31	-22	-21	-25	-60	13 | -22

40	16	2	27	21	-34	65
47	-33	-51	-23	-19	-6	29
| 16

-10	67	-25	-67
-9	3	-13	-13
28	60	-26	-42
| 67

-62	62	-59	50
13	-70	25	56
-51	3	47	-43
| 62

11	-70	-11	9	-61 | -70

6	-26	-58	7 | -26

25	-64	-41	63	-8	58	-47 | -64

-48	-3	0	24	4	-58 | -3
---
-193.92	9.06	94.95	43.39	85.68	109.79	-56.42 ⇒ 43.39

62.880	112.874	141.094	-110.374	-131.018 ⇒ 62.880

0.163	0.001	0.178	-0.031	0.182	0.130	0.071
-0.105	-0.127	-0.190	-0.169	-0.053	-0.065	-0.197
-0.064	0.008	0.177	0.149	-0.193	-0.038	0.121
⇒ -0.031

30.757	18.149	-103.018	13.203	163.121	181.462	175.063 ⇒ 30.757

4.4	13.6	6.1	-12.4	5.6 ⇒ 5.6

-1.534	1.548	0.737	-0.278	-0.850 ⇒ -0.278

0.125	0.077	0.039	0.018	-0.131	0.143	0.158 ⇒ 0.077
---
array([-651,  650, -880,  502, -828]) | -651
array([-869, -433, -796, -315,  395,  646]) | -869
array([80, 35, 83, 57, 84,  9, 60]) | 80
array([80, 12, 24, 82, 62]) | 80
array([182, 222,  37, 148,  30, 237]) | 182
array([  68,  380, -506,  -16,  292,  426,  704]) | 68
---
-13,0,63,33,7
6,0,24,-47,-6
-9,0,65,31,8
yields 31

43,-10,-4,8,-9,8
46,1,-30,4,-22,1
-55,6,20,-8,19,-6
yields 19

-8,29,-57,17,-9,0
-23,41,-46,5,-32,-31
-2,2,-9,1,-6,-5
yields -6

19,-53,28,6,-36,29
30,20,-27,-14,19,17
-31,-34,75,-43,-18,13
yields -18

-2,-6,21,-2,-14,5
-3,2,3,4,15,63
33,6,-10,30,-1,49
yields -1

-8,36,10,-12
1,-69,37,48
-7,1,-3,-3
yields -3

-5,37,-9,-59,41
-23,27,-46,-48,-33
1,7,-37,-57,-64
yields -57

-13,-26,-3,-7,0,29,-21
2,0,-2,-11,8,58,-21
-4,-22,15,-17,2,-17,7
yields -17

3,-55,13,-1,23,13
3,-48,21,-8,19,-11
5,-45,25,-6,17,-7
yields 17

-4,49,52,-21
-18,-29,69,-70
25,-6,-15,-29
yields -15
---
[[-57   7  -3  -5  -7  -1   0  54 -14   7  -1]
 [-44   7   8  -7 -34  -5   0  40  -6   2  -2]
 [ 50  -2  16 -10  31  -3   0 -45  28 -17  -1]
 [ 46  13  -8 -11 -16   4   0 -39 -21 -18   1]
 [-49   1  17  -6 -15  -8   0  44  12   4  -2]
 [ 51  -2  13 -10  34  -2   0 -46  26 -17   0]] ==> -44

[[ -8  19 -37  -1 -26 -26 -49  30   3]
 [ 39  -2   1  29  10  12 -52   2   5]
 [ 21  -9 -20   2  -5 -25  28  18  47]
 [-48 -11 -72  17   4 -14 -15   3 -13]
 [ 62 -11  -2  14  23  -6  15  -5 -29]
 [ 45   9  16 -51  30 -14 -62  22  -8]] ==> 39

[[-42   5 -16 -10   7  -9 -14 -34  -8 -30   6  -8  32  11  22   7]
 [ -2 -21   6   8  26 -11 -10  24 -20  36  23  11 -12  13 -41  -8]
 [-12 -14  -7   1  15  -1 -15   0 -14   6   7   8  -1 -23  -7   4]
 [-11 -26  -2   6  31 -47 -15  17 -24  30  21  13  -9 -45 -35  -3]
 [  7 -29 -35  -5 -19  26 -25 -23  -4 -35 -45  21 -24 -76  56  40]
 [-53  -4 -21  -9  21  26 -22 -33 -20 -24  16  -5  36   9  14   7]
 [-57 -15   4   2  61 -15 -22   9 -40  38  65   0  31 -25 -64 -23]
 [-16 -10 -34 -10 -19  -8 -20 -39   1 -51 -34   6   4  46  64  32]
 [-61  21   4  -9  31  14  -4 -21 -13  -7  47 -21  58  30 -20 -21]
 [-76  16   1  -8  46  19 -11 -23 -25   0  61 -21  67 -38 -31 -25]] ==> -2

[[-23  33  29 -12  47 -22]
 [ 55 -17 -19  56 -39  39]
 [ -8  50  23 -11  72  -8]
 [  4  18   3   8  34  11]
 [ -9  57  33 -13  74 -19]
 [ -1  19   3 -19   8  10]
 [  3   2   1  -4  12  -5]
 [ -8  41  -6 -25   3  26]] ==> 55

[[-39  -2  44 -27 -62 -20  27 -31  10 -33   6  22  -9]
 [-41   3  56  11 -59 -19  36 -23  17 -37  13  52 -25]
 [-51 -10  24 -24 -73 -34  19 -35  10  -7  16  29  14]
 [ 14  -6  30  55  -7   4  29  17  25 -28 -12  30 -41]
 [  0  -2  40  48 -20  -1  32   7  24 -33  -5  40 -40]
 [-49  -3  43  -4 -68 -27  29 -30  14 -23  16  44  -6]
 [ 26 -28 -25 -14  -8  -4  -3   7  11  10 -26 -37  13]] ==> -41

[[ -7   8  14   9 -18 -31 -25  15  -9  -9 -15   0  16  12]
 [ -6   1 -40  15  16  -2 -12  -7  -2 -11 -10  32  -6  29]
 [-13   9  -5  22   5  31 -26 -10 -10 -17  11  20 -12  -4]
 [ -3 -25  16  12  11 -21  -2  14  -8 -17  -6 -10   9  12]
 [-24   4 -34 -18  35 -13 -10   1  18   6   6  18 -26  15]
 [  4  -6  -4 -14 -14 -34  16  16  -3   5 -22  10   9  -5]
 [-24 -27 -42   9  63  24   3 -10  17 -43   9  26  -2  -7]
 [  9   5 -18 -11 -10  27  13  -5  -7   8  22 -20 -24  -7]
 [-26  -5   2  -8  12  -9 -19   9   1 -16  -4   2  10   2]] ==> -6
---
[-35 -21 -55  27  10  64 -12] value 27

[[ -7  34  -2  -3 -20   1]
 [ -7 -12 -20  46 -23 -60]] value -3

[[-72 -27  14  36]
 [ 67   8 -49 -29]
 [-67  17 -20  15]] value 36

[ 24  55  -8 -21] value -21

[-19 -30  -6  -3  59  10  18] value -3

[-16  27  -4   0  13  64] value 0

[ 35 -26 -10 -54  22  41   4] value -54

[-43  25 -32 -28 -63] value -28
---
[-0.134, -0.107, 0.095, -0.078, -0.102] Out: 0.095
[[-5.7, 22.3, -12.7, 1.3, 0.1, -7.1], [-0.7, -11.9, 15.0, 16.3, -10.4, -20.7], [15.0, -14.9, -15.2, 4.9, 8.7, 9.6]] Out: -12.7
[[-0.23, -0.04, 0.14, 0.23, 0.04, -0.06], [-0.15, -0.09, 0.03, -0.01, 0.23, 0.12], [0.12, -0.04, 0.12, 0.21, -0.05, 0.02]] Out: 0.14
[-1.37, -0.68, 0.56, -0.35, -1.09, 1.78, 0.47] Out: 0.56
[55.491, -112.513, 98.087, 36.142, 166.404, -187.225] Out: 98.087
[2.827, 14.010, -18.847, -2.634, -13.330] Out: -18.847
